128 stands for zero in the data rows.
Here are some points:
[255  99 146 126  99  99  99 130 255 118]
[133  99  98  99 100  99 188  98 123 129]
[ 99 109  98  99 155 122 161  98 121 136]
[150 129 243 110 113 123  99 104 100 114]
[ 99 161 122 103  99 124  99 204 100 117]
[103  99 130  99  99 144  99 170 100 191]
[187  99 106 117 112 152 159  98 100  99]
[104 118 109 140 137 134  99 140 102  99]
[255 134  98  99 140 255 169  98 101  99]
[ 99 211  98 248  99 135  99 118 104 225]
[ 99  99 122 241  99 103 124 111 100 206]
[149  99 135  99 198  99 133 139 108 140]
[102 222 106 153 107 116 195  98 100  99]
[ 99 115 110 146  99 121  99 114 130  99]
[204  99 154 202 255  99 155  98 116  99]
[142  99 212  99 166  99  99  98 247 156]
[136  99 106 178  99  99  99 116 177 127]
[ 99 107  98 164  99 176  99 255 100 234]
[ 99 252 139 107 183 131  99 141 100  99]
[ 99 195 103 134  99 101 112 141 138  99]
[ 99 102 168  99 138 104 101 137 100  99]
[ 99 176  98 208  99 166 115 183 100 119]
[220  99  98  99 120 128 127  98 203  99]
[255  99 201  99 163  99  99  98 255  99]
[228  99  98  99  99 187 168 108 111 146]
[128 206  98  99  99 248 114 102 100 157]
[ 99 144  98 165 125 127 125  98 101 192]
[ 99 209  98 187  99 139 103  98 100  99]
[114 105  98 110  99 157 112 154 121 122]
[ 99 122 165  99 162 143  99  98 100 122]
[224  99 227  99 186 101  99 120 105  99]
[ 99 255  98 193  99 159 123 117 100  99]
[113 142  99  99 121 220  99 142 135  99]
[130 147  98 124  99 147  99 197 100 137]
[101 143 119 113 140 129  99 127 100  99]
[ 99 130  98  99  99 255  99 175 100 159]
[ 99 140  98  99 104 125 156  98 157 180]
[110  99 164  99 132  99 224  98 255 115]
[154 136  98  99  99 255 242 179 100  99]
[ 99 174 110  99 218  99  99 101 133  99]
[211  99 186 124 254  99  99  98 176  99]
[ 99 101 145 118 115 104  99 173 100 124]
[233  99 180  99 171  99 121 102 168  99]
[ 99 216 148 111 166 112  99  98 100  99]
[ 99  99 171 100 130 100  99 105 111 154]
[ 99 123  98 132 115  99 174 123 129 100]
[105 161 114 153  99  99 223  98 100  99]
[ 99 149 133 133  99 110 105 119 117 135]
[110  99 142 126 139 102  99 130 100  99]
[101 176  98 144  99 209 132 152 100 124]
[ 99 216  98 129  99 161  99 113 100 113]
[ 99 177  98 221  99 130 110 209 100 117]
[ 99 147  98  99  99 148 140  98 149 128]
[ 99 244  98 236  99 118  99 176 100 174]
[ 99 222 151 121 104  99  99 102 102 107]
[ 99  99 177  99 186  99 194 164 100 108]
[110  99 165 129 109 130  99 205 118  99]
[ 99 123  98 174  99 126 153 110 100 117]
[108  99 122 103  99 126 141 211 100 121]
[ 99  99 110 130 120 147 111 124 105 133]
[217  99 105  99  99  99  99 128 169  99]
[147 103  98  99 103 154 143 217 100 111]
[110 195  98 109  99 117 138  98 100 169]
[ 99 127  98 113  99 226 143 107 100 155]
[ 99 175  98 255  99 111  99  98 100  99]
[123  99  98 139  99 147 150 206 100 179]
[131 165  98 141 132 120 122  98 100 100]
[ 99  99 203  99 149  99 127 142 110 177]
[232 119  98  99  99 158 235 172 100 119]
[255  99 192 105 106  99  99 141 244  99]
[ 99 100 174 136 189  99 187  98 139  99]
[102  99 107  99 130 133 155 153 100 155]
[ 99 133  98  99  99 121 179  98 124 102]
[ 99 134  98  99  99 102  99 237 100 148]
[ 99  99 143 102 136 121  99 155 100 176]
[118  99 127  99 177  99 149 103 165  99]
[116 111 118 104 139  99  99  98 162  99]
[137 120  98 100 106 128 201  98 100 134]
[ 99 205  98 166  99 161 113 159 110 137]
[ 99 107 125 170  99 177  99 192 100 217]
[188 204  98 248  99 231  99  98 100  99]
[255  99 116 157 130  99  99 112 161  99]
[ 99 123 176  99 120 103 113 161 106 135]
[ 99 134 114 182 136 100 101  98 125 131]
[105 106  98 109  99  99 109  98 209 171]
[164 116 131 255 105  99 109  98 121  99]
[157  99 208 170 170  99  99 106 100  99]
[ 99  99 255  99 255  99  99  98 192  99]
[152 145  98  99 140 169 163  98 117  99]
[ 99  99 125  99 109 124 134 152 100 127]
[126  99 204  99 118  99 106 104 166 100]
[ 99 132 116 124  99 116 150  98 122 121]
[ 99  99 154  99 160  99 123  98 119 163]
[ 99  99 133 151 136 100  99 118 131 127]
[128 126 130 178  99 103  99 151 100  99]
[165  99 105 173  99 107  99 153 170 148]
[105  99  98 161 107  99 107 101 182 113]
[ 99  99 149  99 150  99 122 114 148 149]
[113 130 129 133 171  99 192  98 110  99]
[132 104  98  99  99 189  99 207 100  99]
[146  99 157 122  99  99  99  98 233  99]
[ 99 199  98 184 110 106  99 158 100 149]
[133 111 249 140 115 120  99 102 100  99]
[ 99 111  98 123 126 103 162  98 121 156]
[ 99 164  98 182 112  99 116 205 104 179]
[112  99  98  99  99  99 155 146 103 199]
[ 99  99 159  99 176  99 114 146 106 105]
[ 99  99 117  99 139  99 235 107 100 168]
[159 114 107  99 132 185 169 109 100  99]
[178  99 101 126  99 134 149 216 100 207]
[ 99  99 123  99 150  99 123 108 117 200]
[ 99  99 102  99  99  99 179  98 173 127]
[125  99 110 158  99 112  99  98 123 126]
[ 99  99 187  99  99 122  99 191 100 129]
[ 99  99 197  99 255  99 162  98 121  99]
[ 99 115 110  99 114 142 118 148 100 144]
[ 99  99  98 181  99 122  99 133 145 147]
[144  99 137 129  99  99  99  98 206 218]
[ 99  99 133  99  99  99 136  98 140 213]
[ 99 194  98 155  99  99 108 118 100 188]
[ 99 132  98  99  99 109 113 110 154 135]
[105 135  98  99 111 115 126  99 113 149]
[ 99 165 125 175 102  99 127  98 114 125]
[101 109 118  99 107 110 127 129 100 179]
[150  99 104 101 116  99 156  98 187  99]
[175  99 114  99  99  99 129  98 235 124]
[ 99 164 143  99 203 125  99  98 176  99]
[150 101 150  99 192 160  99  98 100  99]
[ 99 141  98 105 123  99 172  99 115 212]
[101 121  98 186  99 183  99 151 100 188]
[ 99 132 181  99 255  99  99  98 177  99]
[147 144  98  99  99 223 204  98 145 133]
[ 99 155 163  99 185 109 175  98 100  99]
[ 99 126 148 175 135 136  99 130 100 176]
[ 99 137  98 152  99 127 141  98 115 119]
[ 99 140 111 118  99 151  99 185 100 190]
[158 229 193 159 163  99  99  98 100  99]
[ 99  99 107 131 109 110 164 124 100 163]
[118  99 145  99 202  99 150  98 106  99]
[ 99  99 159 129 114 127 119 154 100  99]
[ 99 192  98 111  99 126 123 168 103  99]
[ 99 114 171  99 186  99 187 127 100  99]
[110 127 151  99 159  99 145  98 100  99]
[ 99  99 110 109 137 150 100 187 100 101]
[ 99 175  98 200 110  99 109  98 106 107]
[141  99  98  99  99 194 108 133 100 216]
[ 99 136 172 180 113 130  99 135 100 144]
[120 182  98 137  99 147 153  98 100 101]
[126 208  98 100 112 126 195  98 100 118]
[169 213  98 255  99 152  99 121 100  99]
[ 99 124  98 137  99 201 220 150 100 142]
[ 99 167  98  99 114 108 217 105 103 106]
[194  99  98  99  99 187 113 194 100 134]
[ 99 124 131 184  99 144 136 174 100  99]
[ 99 127  98  99  99 204 209  98 104 140]
[148 109 174  99 114  99  99  98 192  99]
[ 99  99 152 114  99 120  99 110 107 255]
[255  99 190  99 197  99  99  98 239  99]
[ 99 109  98 141  99 135 114 113 100 217]
[143 106  98  99  99 142 140 108 148  99]
[208  99 107 133  99 101  99 100 127  99]
[ 99 250  98 154  99 118 122 255 100 124]
[ 99 110 136 129 131  99 177  98 131  99]
[110  99 189 126 152 127 115 101 100  99]
[ 99 155  98 139  99 133 179 219 100 131]
[ 99 204  98 255 119 102 154  98 100 104]
[146  99  98 144 155 138 174  98 100  99]
[135 242 222  99 184  99  99  98 111  99]
[ 99 126  98 118  99 142 172  98 100 226]
[ 99 119 104  99 162 176 159 119 108  99]
[ 99  99 145  99 242  99 144 138 119 143]
[255  99 125  99  99  99  99 141 244 147]
[237  99 110 167 117  99  99  98 146  99]
[245 128 171 204 178 100  99  98 100  99]
[123  99 225  99  99  99  99 140 180 109]
[ 99 113  98 120 108 149  99 114 100 177]
[124 104 150  99 244  99  99  98 171  99]
[ 99 157  98 150  99 177 148 155 100 183]
[239  99 133  99  99  99  99  98 255  99]
[ 99 105 175  99 116 124 124 114 107 129]
[148  99 155 102  99  99  99  98 212 176]
[ 99  99 109 218 102 134  99 171 100 127]
[118 102 177  99 183 116 108 102 100  99]
[120 119  98  99 126  99 155  98 138  99]
[166  99 168 126 221  99 147  98 197  99]
[103 161 129 144 128 136  99 140 100  99]
[113 160 160  99 160 111  99  98 192  99]
[141  99 206  99 165  99  99  98 188 160]
[149  99  98  99  99 130 202  98 100 198]
[107  99 149 146  99 149  99 158 100  99]
[ 99 148  98 204  99 133 153 127 100 102]
[110 195  98 175  99 156 170 103 100  99]
[185  99 143  99 146  99 109  98 225 153]
[118 165  98  99  99 104 113  98 196  99]
[114 153  99 124  99 129 123  98 118 129]
[102 114 138  99 154  99 128 141 100 114]
[255  99  98 185  99  99  99 136 255 153]
[142 190 147 171  99  99 136  98 104  99]
[198  99  98  99  99 209 156 164 100 207]
[104  99 130  99 184  99 176  98 141  99]
[ 99  99  98 150 145  99 110 133 116 165]
[245  99  98  99  99 152 255 101 100 136]
[ 99 121 124 112 137 125 143 159 100 125]
[ 99 116  98 208  99 128 142 124 100 168]
[148  99 183  99 206  99  99 113 139  99]
[113 147 200  99 123 103  99 125 100 113]
[127 157  98  99  99 162 169  98 106  99]
[ 99 178  98 100 127 158 152 104 140  99]
[ 99 122  98  99 134  99 122 137 100 192]
[190  99 117  99 117 109  99 118 108  99]
[ 99 183  98 110  99 134 170  98 111 154]
[ 99  99 106 171  99 132 135 141 100 255]
[179  99 185  99 165  99 110  98 235 111]
[111  99  98 112  99 108 163 110 139 180]
[ 99 100 106 106 100 163  99 248 100 170]
[129 127  98 132  99 147 133 141 100 131]
[104 126  98 162  99 166  99 255 100 182]
[ 99 255  98 233  99 153  99 120 100 155]
[ 99  99 174  99 211 116 133 184 100  99]
[ 99 159 123 139 106 113 106 165 100 141]
[140 143 201  99 251 136  99  98 100  99]
[109  99  98  99  99  99 190  98 227 170]
[136  99 113 110 126  99 173  98 161  99]
[ 99 109 158  99  99 114  99 139 100 187]
[121 113 120 122 142  99 140  98 127  99]
[ 99  99  98 161 119 201  99 200 100 120]
[ 99 128  98 103 112 165 200  98 106  99]
[ 99 125  98 172 147 108  99 204 100 164]
[162  99 231 108 125  99  99  98 159  99]
[255  99 150  99 125  99 185  98 255  99]
[ 99 102 142  99 152 133  99 207 100 173]
[103  99 151 118 145  99  99 117 144 146]
[ 99 108 107 134 108 111  99 164 100 154]
[ 99  99 122 142  99  99 121  98 194 186]
[168  99  98 159  99 101  99 151 141 212]
10 more points follow, each with its number after it:
[153  99  98 188  99 149  99 177 104 100] 0
[ 99 128 141 167 172  99 225  98 128  99] 1
[100 236 235  99 255  99  99  98 133  99] 2
[109  99 117  99 164 112 221 113 102  99] 3
[163  99 163 175 127  99  99 100 100  99] 4
[121  99  98 119  99 213  99 255 100 129] 5
[ 99 203  98 226  99 177  99 126 134  99] 6
[132 120 123  99 108  99 159  98 165 104] 7
[ 99 185  98 191  99 179  99 157 100 178] 8
[117 121 171 155  99 118  99 131 100 157] 9
Which two of these numbered points are nearest to each point below, looking only along the 4 directions in which the first points spread most? Their numbers follow each, nearest first.
[ 99 110  98  99 192 114 209  98 100 135] > 3 1
[157  99  98 194  99 172  99 198 131  99] > 0 9
[136  99 110  99  99 169 115 249 100 202] > 5 9
[ 99 108  98  99 151 122 255 126 100 149] > 3 1
[ 99 161 165 150 151  99 175  98 104 105] > 1 4
[ 99 137  98 101  99 174  99 229 100 192] > 5 8
[111 151 142 185 141  99 209  98 100  99] > 1 7
[144  99 118  99  99 103 150  98 145  99] > 7 1
[118  99  98  99 105 210 121 196 100 167] > 5 0
[ 99 209 134  99 162  99 134  98 100  99] > 1 3
[ 99 239 225  99 242 120  99  98 201  99] > 2 4
[188 129 192 214 134  99 103  98 122  99] > 4 9
[157  99 185 255 186  99 171  98 108  99] > 4 1
[100  99 123 128 137  99 103 151 100 152] > 9 0
[200  99  98 200  99 171  99 158 100  99] > 0 9
[ 99  99 102  99 156  99 220 105 108 155] > 3 1
[135  99  98  99 104 105 181  98 211 111] > 7 3
[143 225  98 101 191 116 127 105 100  99] > 1 4
[ 99  99  98  99 133 142 216  99 100 137] > 3 1
[149 248  98 206  99 153 113 123 100  99] > 6 8
[ 99  99 157 137 124  99 119  99 114 217] > 9 5
[206 107  98 115 157 123 140  98 108  99] > 7 1
[123  99  98 194  99 161  99 167 133 119] > 0 9
[ 99 176  98 185  99 172  99 184 100 162] > 8 0
[ 99  99  98  99 140 107 235 126 105 108] > 3 1
[ 99  99 127  99 164 104 217  98 100  99] > 3 1
[157 113  98 179  99 190  99 197 100  99] > 0 8
[223  99 109  99 118 150 141 113 100  99] > 7 1
[ 99  99 149 139 116 137  99 139 101 122] > 9 4
[ 99 117 125 111 133  99 230  98 114 153] > 3 1
[ 99  99 117  99 143 115 214 164 100 129] > 3 1
[128 192  98 185  99 216  99 255 100 110] > 8 0
[ 99 255  98 131  99 202  99 198 100 212] > 8 5
[ 99 164 226  99 255  99  99  98 128  99] > 2 1
[ 99  99  98  99 169 181 191 115 100 195] > 3 7
[133 107  98  99  99 201 106 207 100 162] > 5 0
[ 99  99 129  99 194  99 220  98 115 115] > 3 1
[149 226 125 255  99  99  99  98 100  99] > 6 8
[141 117  98  99 108 235 124 255 100 148] > 5 0
[102 205  98 232  99 116 103  98 100  99] > 6 8
[207  99  98 211  99 239 104 148 100  99] > 0 6
[ 99 255 168  99 255  99  99  98 113  99] > 2 1
[116  99  98  99 167 145 173 112 100 123] > 3 1
[ 99 124 161 103 142  99 255  98 136  99] > 3 1
[162 104  98  99 151  99 169  98 165  99] > 7 1
[ 99  99 213  99 159  99 253  98 132 139] > 3 1
[ 99 106  98  99 135 166  99 255 100 213] > 5 9
[152 104 129 123 139  99 174  98 137  99] > 7 1
[247 100  98 189  99 227  99 123 100  99] > 0 7
[222  99  98 170 100 244  99 135 100  99] > 0 7
[ 99 113  98 142  99 173 150 255 100 158] > 5 8
[175 104 192 215 132  99  99 115 100  99] > 4 9
[ 99  99 144  99 118  99 196  98 250 108] > 7 3
[ 99  99 177 149 109 157  99 151 100 124] > 9 0
[188  99 109  99 143 147 104 113 100  99] > 7 4
[104 198 101 238 113 112 110  98 103  99] > 6 8
[139  99 159  99 113  99 182  98 225 102] > 7 4
[ 99  99 133  99 121 116  99 135 113 145] > 9 4
[169  99  98 157  99 180  99 119 100 131] > 0 9
[ 99 115 255  99 209  99  99 101 100  99] > 2 4
[224  99 195 160 150  99  99 122 128  99] > 4 7
[ 99 115 194  99 253  99 112  98 110  99] > 2 1
[146  99  98  99 113 116 200  98 206  99] > 7 3
[ 99 193 109 100 142 108 162  98 118  99] > 1 3
[ 99 141  98 231  99 151 156 193 100 157] > 8 0
[164 136 131 155 129  99  99  98 151  99] > 4 7
[ 99 118  98  99 137 145 211  98 151 113] > 3 7
[197 171 249 179 255  99  99  98 100  99] > 2 4
[ 99  99 198  99 255 109  99  98 100  99] > 2 1
[ 99 131 107 134  99 221  99 195 100 199] > 5 8
[ 99 154 152 109 106 126  99 165 100 123] > 9 0
[142 134  98 160  99 125 148 110 100 195] > 0 5
[255 157  98  99  99 255 128 243 100  99] > 0 5
[110 151  98 255 101 119 137  98 100  99] > 6 8
[ 99 103 123 144 113  99 250  98 121 140] > 3 7
[204  99  98  99  99  99 134  98 131 108] > 7 4
[142 182 150 161 130  99  99  98 100  99] > 4 9
[119  99 107  99 111  99 170  98 162  99] > 7 3
[133 165 189 159 159 121  99  98 100  99] > 4 1
[ 99 248 136 121 106 100 222  98 100  99] > 1 3
[ 99 199  98 137  99 160  99 255 100 128] > 8 5
[ 99  99 118  99  99 160  99 255 100 172] > 5 9
[100 208 179  99 241 112  99  98 164  99] > 2 1
[147  99 122 128  99 167  99 163 100 247] > 5 0
[ 99  99 144 116 101 203  99 255 100 155] > 5 9
[126 102 120  99 128 111 131  98 162  99] > 7 4
[ 99 148 152 147 154 103  99  99 153  99] > 4 9
[ 99 121  98  99 109 118 204  98 127 131] > 3 7
[145  99  98  99  99 173  99 182 100 194] > 5 0
[ 99 106 129 107 182 103  99 169 101 174] > 9 5
[ 99 121 125  99 131 100 202  98 103 166] > 3 1
[104 144 239  99 255  99 126  98 237  99] > 2 4
[170  99  98 177  99 114  99 161 147  99] > 0 4
[110 105 213  99 255  99 147  98 100  99] > 2 1
[164  99  98  99  99 209  99 255 100 143] > 5 0
[103 170  98 207  99 155  99 197 100 127] > 8 6
[199  99  98 113  99 182  99 207 100  99] > 0 5
[100 109 255  99 172  99 121 106 100 109] > 2 1
[ 99  99 203  99 241 109 103 140 100  99] > 2 1
[218  99  99  99 122  99 181  98 216  99] > 7 4
[ 99 186 122 255 118  99 116  98 100 102] > 6 8
[ 99 255  98 214 112  99 134  99 100 114] > 6 8
[ 99  99 132  99 143 113 189 194 100 123] > 3 7
[ 99 145 163  99 255  99 122  98 139  99] > 2 1
[ 99 104 168 115 117  99 111 131 100 191] > 9 5
[ 99 179 128  99 165 105 137  98 142 113] > 1 7
[114 115  98 174  99 235 115 199 100 236] > 5 8
[156 120 111 214 143  99  99  98 125  99] > 4 0
[179 123  98  99  99 144 157  98 124 116] > 7 1
[105 115  98 168  99 142  99 138 125 113] > 0 9
[ 99 255  98 226  99 156  99 124 100 112] > 6 8
[ 99 168 100 145 137 113 161  98 100  99] > 1 7
[205 165  98 124  99 255  99 234 100 110] > 0 8
[132 107 129 206 103  99  99  98 154  99] > 4 0
[ 99  99 199  99 128  99 103 179 103 170] > 9 5
[ 99 120  98  99 114 144 123 243 100 154] > 5 9
[ 99 176  98 204  99 127 119 153 100 216] > 8 0
[ 99 107 135  99 123  99 239  98 148 177] > 3 7
[159 124  98  99 171 118 247  98 100  99] > 3 1
[167 175 255  99 255  99  99  98 243  99] > 2 4
[156 144 118 167 175  99 117  98 100  99] > 4 1
[151  99 181 147 131  99  99  98 221  99] > 4 7
[ 99  99 125 134 118 127  99 155 100 137] > 9 0
[107 255  98 175 107 105  99  98 100  99] > 6 8
[222  99  98  99  99 123 142 112 157  99] > 7 4
[116 133 116 136 113  99 107  98 179  99] > 4 7
[127 255  98 167 133 118 100  98 100  99] > 6 4
[169  99  98  99 197 143 200  98 100  99] > 3 7
[236  99 231 181 215  99 109  98 216  99] > 4 7
[170 148  98 184  99 190 123 144 100 107] > 0 6
[ 99 116 202  99 217  99  99  98 158  99] > 2 4
Here are 10 other points, each followed by its number:
[ 99  99 254  99  99 118 112 164 100 174] 0
[ 99 148 110 124 140 102 241  98 100  99] 1
[ 99  99 153  99 117 138  99 175 115 137] 2
[ 99 143 115  99  99 189  99 200 100 111] 3
[111 128 145 148 147  99 105  98 100 120] 4
[156  99  98 116  99 212 199 148 100 165] 5
[ 99 170  98 151  99 142 154 163 100 138] 6
[125 187  98  99  99 121 181  98 122 100] 7
[118  99  98 164  99 173 160 167 100 154] 8
[116  99 121 111  99  99 169  98 111 173] 9
The same question for these:
[240 165 113 116 104 147 188  98 100  99] > 7 1
[155 107  98 128  99 168 153 187 100 179] > 8 5
[ 99  99 255  99  99 100 126 160 100 175] > 0 2
[110 151 116 148 104 102 178  98 120  99] > 7 1
[142 148 146 112 146  99  99 112 100  99] > 4 2
[127 181 240  99 129  99 122  98 100  99] > 4 2
[ 99 119  98 119 124 170  99 168 100 134] > 3 8
[ 99  99 147  99 138 134  99 119 102 181] > 2 0
[ 99 112 108  99 103 120 154 126 154 131] > 9 2
[ 99  99 154  99 119 133 105 145 100 191] > 2 0
[142 106 103 111  99 224  99 187 100  99] > 8 3
[ 99  99 120  99 109 110 173 109 156 137] > 9 2
[126 121 168 146 160  99  99  98 100 112] > 4 2
[ 99  99 232  99 167  99 113 149 100 200] > 0 2
[255  99  98  99  99 246 242 163 100 136] > 5 9
[ 99  99 199  99 144 106  99 183 100 109] > 0 2
[ 99  99 139  99 125  99 124 147 103 159] > 2 0
[126 109  98 161  99 225 105 151 100 171] > 8 3
[ 99 147 113 107 106 189  99 171 100 128] > 3 6
[208  99  98 125  99 210 231 140 100 143] > 5 9
[111 117  98 108  99  99 169  98 134 160] > 9 8
[ 99  99 110  99  99 110 179 114 109 167] > 9 8
[178 150  98 127 126 124 142 101 100  99] > 7 9
[ 99 109 171  99 255  99 255  98 108  99] > 1 7
[ 99 151 151 141 118 116  99 118 142  99] > 4 2
[ 99 122 120  99 138  99  99 170 100 166] > 2 0
[ 99 144 150  99 196  99 207  98 100 116] > 1 7
[ 99 175  98 118  99 134 170  98 155 106] > 7 1
[241  99  98  99 105 217 181 220 100 130] > 5 8
[ 99  99 150  99 215  99  99 123 100 168] > 0 2
[110  99 221  99 139 106  99 115 112 162] > 0 2
[182  99  98  99  99 229 238 109 100 129] > 5 7
[ 99  99 125 101 151 133  99 127 108 152] > 2 9
[119  99  98  99  99 255  99 195 100  99] > 8 3
[ 99 186  98 195  99 126 144  98 100 151] > 6 3
[ 99 142  98 227  99 175 163 174 100  99] > 6 3
[ 99 135 110  99 106 152  99 167 102 150] > 3 8
[134 152  98  99  99 181 155 123 108  99] > 7 9
[ 99 134 128 153 204  99 104  98 148  99] > 4 2
[ 99 153 152  99 142 101  99  98 134  99] > 4 2
[104  99 175 120 201  99  99  98 113 173] > 0 4
[118  99  98 130  99 121 255 115 100 255] > 5 8
[179  99  98  99  99 255 156 127 100 110] > 5 9
[ 99 134 115 153  99 110 107  98 101 209] > 3 8
[ 99 125 164  99 185  99 223  98 120 120] > 1 9
[ 99 162 110  99 191 109  99 114 134 105] > 4 2
[ 99 127  98 157  99 118  99 168 100 155] > 3 8
[130 169 159 118 117 115  99 132 100  99] > 4 6
[ 99 132  98 151  99 125 151  98 144 231] > 8 3
[190  99  98  99  99 182 188  98 100 171] > 5 9
[ 99  99 160  99 230 102 131 182 100 126] > 0 2
[116  99  98 139  99 129 154 126 100 173] > 8 3
[203 141 133 171 114  99 176  98 100  99] > 7 4
[160  99 109  99  99 133 223 162 100 190] > 5 9
[173  99 103  99 115 115 168 190 100 120] > 9 8
[110 172  98  99  99 138 131  98 164  99] > 7 9
[ 99 131 111 134  99 185 106 212 100 136] > 3 8
[ 99  99 212  99 168 102 139 173 100 105] > 0 2
[ 99 198 121  99 213  99 191 119 100 132] > 1 7
[133 132  98  99 221  99 173 109 100  99] > 1 7
[142 135 108  99  99 147 159  98 100  99] > 7 1
[154 127  98 101 112 210  99 229 100  99] > 8 3
[149  99 118  99  99 145 155 123 100 131] > 9 5
[ 99 208  98 148  99 178 131 162 100  99] > 6 3
[ 99 132 158 189 117  99 119  98 114 105] > 4 6
[125 116  98 153  99 178 108 130 100 181] > 8 3
[224  99  98  99 148 168 228 158 100 165] > 5 9
[ 99 194  98 177  99 248 101 155 100 114] > 6 3
[168 143 114 146 134  99 175  98 100  99] > 7 1
[190  99  98  99 107 201 255  98 126 138] > 5 7
[ 99 150  98 127  99 111 137 134 100 178] > 3 8
[128 171  98  99 122 123 152  98 113  99] > 7 1
[255  99  98  99  99 245 113 159 100 121] > 5 8
[101  99 137  99 131  99 177  98 128 138] > 9 2
[ 99 197  98 162  99 234 123 159 100 123] > 6 8
[ 99  99 118 122  99 108 152  98 116 167] > 9 3
[129  99 101  99  99 197  99 159 103 150] > 8 3
[ 99  99 155 128 113 126  99 148 100 182] > 2 0
[107 167 146 152 136  99  99 132 100  99] > 4 6
[127 158  98  99  99 255  99 255 100 133] > 8 3
[180 163  98 124  99 255 130 199 100 106] > 8 6
[ 99 113 148  99  99 102  99 118 137 177] > 2 0
[ 99 165  98  99 104 211 143  98 120  99] > 7 1
[163  99  98 121  99 227 148 120 100  99] > 5 7
[ 99 160 104 104 154 105  99  98 124 112] > 4 9
[ 99 114 103  99 151  99 189  98 151  99] > 1 9
[108 184 204  99 198 155  99 115 100  99] > 4 1
[ 99  99 129  99 132 119  99 136 108 204] > 2 0
[ 99  99 106  99 163 140 113 179 103 143] > 2 3
[132  99  98  99 159 149 195 130 130 133] > 9 5
[211 139  98  99  99 255 127 162 100 142] > 5 8
[ 99  99 224 114 153  99 127 126 100 156] > 0 2
[ 99 142 117 150 109 117  99 203 100 159] > 3 2
[ 99 181  98 160  99 158 154 118 107 133] > 6 7
[121  99  98  99 125 149 162 143 100  99] > 9 7
[ 99 133 124 135 149  99  99 114 124 119] > 4 2
[ 99 140 107 107  99 159  99 203 100 160] > 3 8
[161 218  98 194  99 149 189  98 100  99] > 7 6
[224  99  98  99 133 244 189 113 100  99] > 5 7
[ 99 127 163  99 111 143  99 211 100 133] > 2 3
[130  99  98 145  99 222 171 131 100  99] > 5 8
[159  99  98  99  99 149 183 239 100 128] > 5 8
[ 99 199  98 116  99 139 142 182 105 116] > 6 3
[108 107  98  99  99 144 118 214 100  99] > 3 8
[208  99  98 124  99 158 173 105 100 121] > 5 7
[106 132 200 159  99 127 109 114 100 113] > 4 2
[119 163  98 106  99 171 148 111 100  99] > 7 6
[209 136  98  99 117 255  99 177 100  99] > 8 5
[ 99 142  98 109  99 174 107 190 114 108] > 3 8
[ 99 169  98 167  99 137 137 126 100 162] > 6 3
[180 105  98  99  99 253  99 144 100  99] > 5 8
[165 141  98 142  99 134 134  98 100 103] > 7 6
[ 99 111 201  99 149 107  99 192 100  99] > 0 2
[ 99 118  98 126 188  99 178  98 117 103] > 1 7
[ 99 129  98 127  99 140 167 158 124 155] > 8 3
[ 99 255  98 135  99 156 128 162 100  99] > 6 7
[140 193  98 100 139 114 125  98 100  99] > 7 4
[ 99 185 138  99 173  99 113 123 116  99] > 4 1
[120 103 119  99 122 168 130 114 100 105] > 9 7
[103 150  98 107  99 155 103 231 100 165] > 3 8
[ 99 118 104 140 109 106 112  98 100 197] > 3 2
[100 129 140 116 181 107  99  99 122  99] > 4 2
[ 99 255  98 210  99 198  99 160 100  99] > 6 3
[ 99 131  98 108 106 130 141 172 100 157] > 3 8
[ 99 117  98 174 108 163  99 238 100 142] > 3 8
[159 181  98 111  99 167 216  98 100  99] > 7 1
[182 149  98  99  99 255  99 150 100  99] > 8 6
[106 255  98 186  99 167  99 177 100  99] > 6 3
[ 99  99  98 177 117 144 103 183 100 164] > 3 8
[111 135 159 124 193  99 103 106 100 114] > 4 2
[112 139  98 109 136 177 101 188 100  99] > 3 6
